Rows are one point carried round by a steady rotation, each followed by how many ticks it has turned.
The counts run from 0 to 747.
[142 144 166 120  87 100 114 110 138  75  80 139 110 150 103  91 137 116
 152 122 195 150 150 142 146 119 124 127 105 130 184 122 140 142]
376
[114 115  96 128  82 138 127 111 155 147  53 166  94 152 113  99  97 161
  93 110 157 164 168 121 140 120 115 128 127 115 185 131 157 138]
441
[ 77 140 112 137 126 110 100 120 116 104  82  84  99 170 118 135 148 116
 160 135 155 115 165  74 128 100 115 122 128 147 158 102 100 134]
20
[143  91 148 118  71 131 112  97 134 105 109 141 116 102  88  86 125 148
 123  86 198 158 162 138 135  98 127 113 134 107 150 113 146 147]
377
[ 68  77  98 139 148 160 109 129 124 120 100 115 131 162 113 172 128 165
 133 106 113 117 154  77 133 120  91 116 114 104 168 121 112 123]
222
[103  90 109 128  98 121 131 123 103 168 146 127 100 120  99 119 118 132
 128  61 194 147 133 114 128 106  99  96 178 151 110 114 103 108]
17
[ 88  76 141 123 147 128 122 163  55  90 166 106 152  84 135 124 158 106
 103 106 146 109 112 119 123  98 113  93 155 123  97 113 106  97]
670
[152  86 134 114 125 147 175 171 114 157 144 147 128 119 126 130 123 129
  94  83 157 165  89 160 158 163  96  84 113 134 134 163 146 107]
5
[126 124 172 128  99  93 161 154 123 103 113 140 116 144  71 126 123 132
  92 139 180 141 123 157 170 117 102 130 123 160 152 157 146 134]
165
[128 112 128 125  88 136 121  94 137 121  99 176 101 118  99 112 118 145
 113  91 146 137 177 158 125  97  99 119  98  92 192 127 162 137]
89
[125 154 146 124  88  89 150 163 106  98 115 159  99 164 110 140  97 113
  86 140 158 153 145 180 156  85 123 108 125 139 187 124 114 138]
453
[106 137 111 134 190 101 121 153 123  79 115 108 147 126 171 116 169 108
  91 139 129 164 116  93 154 161  92 109 131 113 155 143 129  86]
117
[118 150 151 120 140 118 124 105 115  72  70 137 129 138 140  87 150  97
  79 176 147 130 147 132 169 121 126 140 103 116 170 138 158 122]
663
[159  65 116 107 108 161 115 124 115 104 109 130 139  94 151  69 148 136
 115  96 141 165 125 124 142 159 127 105  88  98 128 131 161 124]
717
[103 123 132 120 155 110 121 150  75  54 161 101 154 131 154 139 160  84
  78 157 127 113 123 122 150 111 109 101 112 116 141 121 107 111]
671
[146 129 163 107 149 115 126 115 122 101  92 130 123 104 139  86 174  94
 119 116 168 153 102 141 169 156  87 117 101 129 159 164 165 110]
87
[123 100  98 134 167 134 106 112 125  84 119  94 159  98 171  86 182 123
  87 120 127 168 132  78 147 159 113 115 125  89 124 145 160  93]
331
[110 136 120 121 127 123 174 137 105 130 148 146 136 184 123 167 101 142
  83 145 164 163 132 134 182 145 127 126 160 124 168 151  63 123]
401
[114 133 116 117 161 130 128 149  63  83 137  89 145 142 170 122 149  90
 100 166 138 141 129 101 170 143 138 104 133 118 132 110  69 114]
319
[138  93 126 116  61 157 131 139 108 127 126 163 105 124 116 141 100 150
 109  92 124 135 155 167 128  95 114  93  89 101 173  95 132 159]
175
[ 91 123 117 112 127 157 111 117  78  90  89 118 123 161 148 129 137 102
 149 153 129 113 165 105 154  96 135 124  96 109 166  96  71 144]
565
[ 92  90  86 130 132 163  84 103 135 112  82  90 126 167 134 131 133 155
 139 110 123 141 157  52 126 131 113 115 113 105 158 117 130 126]
437
[102 114 133 121 132 115 135 166  62  82 184  99 149 126 130 149 149 115
  70 138 137 129 125 115 146 112 125  89 151 134 120 108  99 105]
456
[ 90  51  85 134 102 177 125 170  87 145 143  91 120 134 120 153 111 156
 100 101 106 132 139 100 109 103 113  91 124 132 111 111 130 127]
605
[124  85 154 115  80 177 160 152  89 140 105 161 110 148  96 133  99 144
 118 136 138 120 146 165 153 111 117 127  75 123 172 132 121 174]
389
[132  82 128 109  73 137 139 153 104 144  90 147 105 111 134  89  90 138
 133  94 153 164 138 166 126  89 149 100 134 128 138 101  96 154]
68
[ 97  69 146 130 145 131  84 110  97  92  89 104 150  75 136  74 168 119
 137 109 139 121 150  85 121  89 122 132 114 121 122 129 154 115]
416
[105 143 163 118 162  98 117 119 106  77 107 118 131 142 133 137 181  84
 151 131 159 109 125 107 169 119  85 111 102 117 175 137 106 116]
341
[156 115  91 105 124 127 121 116 136 119 122 141 117 107 165  91 163 113
 108  82 144 169 100 124 126 158  92  71  96  93 157 135 152  96]
258
[131 127 113 104 132 141 130 128  65 106 102 112 124  95 196  60 151  86
  89 141 132 146 133 125 152 117 126  90 122 104 123 116 117 104]
65
[105  91 111 128 109 113 141 152 122 157 136 114 113 128 109 113 119 147
  89  92 182 170 116 101 123 131 104 101 182 169 107 137 130 104]
657
[ 90  63 141 132  98 150 106 127  87 101 132 111 134 134  65 159 118 149
 139 115 173 101 163  95 127  77 117 131 134 141 137 115 124 145]
381
[113  41 131 126  73 152 138 145  91 135 134 137 123  87  88 123 120 152
 100  89 162 136 141 140 121 106 109 103 120 135 113 117 152 143]
635
